Each named turn below is shown by a few rows before and after it. Which turns, in which order, take the first row of each later pair to the second? The first pair is answered.
turn V:
-2; 1; 5; 13; -9; -3; -4; 5; -2 |-> 0; -7; 6; 11; -11; -2; 3; 5; -2
-12; -19; 3; -3; -2; 2; -5; 6; -2 |-> -5; -21; -2; -8; 0; 6; 1; 3; -2
-9; -18; 10; 3; -5; -5; 8; 9; 1 |-> 2; -20; 1; -6; -1; 1; 16; 3; 2
turn R:
-1; -4; 3; 5; -1; 3; 7; -12; 1 |-> 1; -2; 2; 4; 0; 4; 7; -13; 1
12; 7; 4; -6; -2; 12; 10; -4; 0 |-> 7; -4; -13; 1; 2; 12; 3; -1; 11
3; -18; 13; 4; -8; -1; 2; 6; 1 |-> 14; -9; 15; -5; -6; 3; 6; 3; -4
turn X:
3; 15; 0; 4; -4; 1; -14; 6; 6 |-> -9; 3; -1; 13; -6; -6; -8; 1; 12
-9; -3; 28; 10; -13; -11; -8; 13; -7 |-> -7; -24; 3; 11; -6; -13; 20; -11; 7
2; -4; 3; 3; 2; -7; 1; -2; -4 |-> 5; -3; 1; 1; 4; -5; 2; -3; -4
turn L:
6; -11; -16; -2; 0; -3; -1; 1; 11 |-> 8; 1; -17; -1; 3; -3; -7; -2; 9
5; 10; 1; -1; 2; -6; -3; 0; -11 |-> 4; 1; 7; -2; -2; -5; -1; 7; -11
-4; -9; -7; 4; 1; -2; -2; 4; 4 |-> -3; -3; -11; 5; 4; -3; -4; 0; 4
turn M:
9; 1; -20; 4; 2; 1; -8; -9; 11 |-> -3; 4; 8; 10; -7; -10; 8; -19; 4
-4; -9; 7; -2; -1; -10; 17; -2; -5 |-> -4; -15; -12; 0; 4; -5; -2; 12; 3
3; 6; 3; 1; 4; -1; -10; -1; -3 |-> 4; 8; 5; -1; 4; -1; -7; -4; -3
1; -13; -2; 2; 1; 10; -2; 17; 3 |-> 10; -5; 5; -5; 1; 10; 16; 1; -3
Now pairs of rows:
Between the rows of a pair lie 2 to 3 turns.
1; -6; 16; -5; -7; 7; 5; 11; -3 |-> 12; 12; 0; -7; 2; 12; -6; 5; -1 => R, V, V
1; -8; 19; -4; -7; -1; 20; -3; -8 |-> 15; -6; 2; -13; 0; 8; 19; -6; -6 => M, M
-9; 1; 11; 4; -8; -3; -9; 12; -3 |-> -8; -11; -2; 4; -5; -5; 14; -8; 4 => X, M, M
0; 15; 1; 2; 1; 0; -5; -8; -3 |-> 1; 15; -2; 2; 3; 2; -8; -6; -2 => M, M
9; 0; -6; -5; 7; 1; 12; -6; -1 |-> 1; 7; 13; -1; 1; -4; 9; -3; -8 => X, R, M
10; 20; -9; -4; 6; 5; -16; 3; -2 |-> 0; 25; 12; 0; -2; -2; -10; 0; -8 => V, M, V
6; 7; 5; -8; 0; 6; -5; -3; -9 |-> 4; -6; -13; -5; 3; 8; -5; -1; 1 => X, L, M
4; 29; -1; 5; 9; -5; -9; -13; -6 |-> -11; 10; -6; 16; 7; -16; 2; -21; 4 => X, X
4; 17; -8; 5; 7; -1; -7; -11; 2 |-> -12; 0; 13; 11; -4; -7; -8; 6; -1 => X, V, L
-9; -12; 3; 2; -4; -10; 14; 1; 2 |-> -5; -9; -8; 2; 1; -9; 15; -6; 6 => V, V, R
10; -5; -11; -8; 6; 12; 15; -9; -5 |-> 13; 14; -5; -8; 7; 14; -6; 2; -11 => V, L
-7; -20; -7; 12; -1; -2; 10; -1; 5 |-> 13; 9; 6; -3; 0; 12; -9; 14; -10 => X, X
10; -20; -7; -9; -1; 9; 3; 13; 4 |-> 15; -8; -7; -12; 1; 12; -6; 16; 1 => X, V
4; 4; 18; -15; -2; 12; -15; 30; -8 |-> -2; 2; 35; -13; -10; 2; 9; 12; -12 => X, R
-6; 5; -7; 5; 2; -3; 1; 0; 3 |-> 4; 8; -3; -5; 1; 4; 4; 3; -2 => L, L, M
13; 15; -14; -13; 2; 9; 6; -8; 3 |-> -12; -3; -1; 2; -6; -7; 20; -15; 8 => M, X
20; 3; -15; -11; 7; 13; 3; 4; -2 |-> -18; 3; 9; 16; -4; -10; -11; 12; -3 => V, R, R
-5; -15; 4; -2; -3; -7; 13; -7; 0 |-> -10; -12; 10; 1; -5; -6; -5; 10; -3 => X, M
-7; -6; 7; 3; -1; -9; 5; -6; -7 |-> 6; 6; -6; -3; 6; -2; 0; -12; -7 => X, R, L
8; 22; 12; 1; -5; -1; -15; 6; -9 |-> 7; -5; 16; -5; -10; 3; -7; 21; -7 => M, L
